Some points, one per row:
(0.95, 1.04, -0.65, -0.59, -0.11, -0.06, -0.21, -2.00)
(-0.45, -2.14, 0.67, 1.20, 1.55, -0.18, -0.07, -0.75)
(-0.53, -2.28, 1.62, 0.85, 1.41, -0.26, -0.25, -0.49)
(-2.07, 1.68, 0.88, 0.76, -0.36, -0.42, 0.13, -0.59)
(1.01, -0.76, -0.94, 0.02, -0.25, -1.61, 1.50, 0.88)
(1.01, 0.98, 1.33, -0.42, -0.13, -0.59, 0.39, -0.59)
(1.24, -0.79, -1.02, 0.06, -0.26, -1.77, 2.02, 0.98)
(0.03, -0.85, -1.12, -1.40, 2.12, 1.29, 1.06, -0.58)
(1.05, 1.14, -0.54, -0.64, -0.01, -0.20, -0.45, -1.37)
(-0.50, -0.75, -0.20, -0.61, -1.70, 1.90, 1.14, -0.04)
(1.78, 0.77, -0.20, -0.41, -0.24, -0.25, -0.62, -0.45)
(-1.91, 1.73, 0.87, 0.79, -0.41, -0.33, 0.07, -0.49)
(-2.07, 0.82, 1.05, 1.05, -0.40, -0.41, 0.26, -0.58)
(-0.29, -0.51, -2.26, 1.43, 1.10, 1.43, -0.32, -0.72)
(-0.16, -0.62, -1.65, -0.29, 1.85, 1.50, 0.49, -0.44)
(-2.17, 1.40, 0.72, 0.24, -0.09, -0.37, -0.02, -0.44)
(-2.27, 1.46, 0.68, 0.67, -0.25, -0.61, 0.34, -0.48)
(1.18, -0.81, -0.72, -0.16, -0.33, -0.33, -1.09, 1.83)
(-0.56, -0.71, -0.15, -0.63, -0.83, -0.06, 1.54, 1.31)
(-1.28, -1.10, 1.67, 1.01, 0.36, 0.03, -0.75, 0.11)
(1.24, -0.82, -0.71, -0.02, -0.33, -1.58, 1.61, 0.88)
(0.11, 0.73, 0.55, -0.37, -0.17, -0.17, -1.47, 1.56)
(1.38, 1.12, -0.34, -0.36, -0.56, 0.16, -0.08, -2.11)
(1.27, -0.83, -0.61, -0.21, -0.38, -0.57, -0.37, 1.43)
(-0.43, -0.63, -2.11, 0.91, 1.37, 1.72, -0.18, -0.30)
16 more points follow, each with its number after it:
(1.63, 0.75, 0.12, -0.37, -0.44, -0.05, -0.36, -1.09) 0
(1.08, 0.99, -0.57, -0.98, 0.22, 0.10, -1.85, 1.90) 1
(0.30, 0.78, 0.82, -0.44, -0.64, 0.21, -0.19, -1.21) 2
(-2.22, 1.67, 1.06, -0.23, -0.11, -0.22, -0.17, -0.64) 3
(1.23, 0.92, -0.36, -0.91, -0.22, -0.51, 0.69, 0.91) 4
(-2.21, 1.25, 0.94, 0.94, -0.39, -0.46, 0.31, -0.59) 5
(0.02, -0.54, -2.19, 1.76, 1.51, -0.36, -0.57, 0.11) 6
(1.16, -0.86, -0.91, -0.11, -0.39, -0.87, -0.06, 1.40) 7
(1.05, -0.81, -0.85, -0.04, -0.40, -0.77, -0.22, 1.47) 8
(-1.42, -0.91, 1.61, 1.09, 0.28, -0.03, -0.69, 0.12) 9
(1.04, -0.68, -0.93, -0.30, -0.28, -0.71, 1.62, 1.24) 10
(-2.03, 1.47, 0.88, -0.40, -0.30, 0.35, -0.31, -2.13) 11
(-2.06, 1.17, 0.88, 0.62, -0.18, -0.53, 0.25, -0.31) 12
(-0.40, -2.34, 1.15, 0.98, 1.53, -0.17, -0.06, -0.75) 13
(0.07, 0.87, 1.30, -0.64, -0.61, 0.48, -0.20, -1.76) 14
(-1.04, 1.47, 0.86, -0.25, -0.09, -0.53, 0.20, -0.37) 15
Which of these numbered points is nearest to each point below, ignoring the direction in which the first points spread most? Its number follows each.
(-0.55, -1.63, -0.60, 1.64, 1.33, 0.73, -0.15, -0.86) > 13
(0.63, -0.47, -0.65, -0.68, -1.14, 1.31, 1.12, 0.06) > 2
(0.94, 0.87, -0.54, -0.95, 0.33, -0.01, -1.90, 1.72) > 1
(-0.96, -0.09, -0.55, -1.92, 0.85, 1.44, 1.65, -0.59) > 11
(0.98, -0.24, -0.45, -0.64, -0.21, -0.22, -1.10, 1.66) > 8
(-0.32, -0.66, -1.25, 1.40, 1.54, -0.33, -0.58, 0.08) > 6
(0.86, 0.55, -0.64, -0.91, 0.11, 0.00, -1.73, 1.94) > 1
(1.13, -0.68, -1.07, -0.16, -0.15, -1.29, 1.98, 1.34) > 10
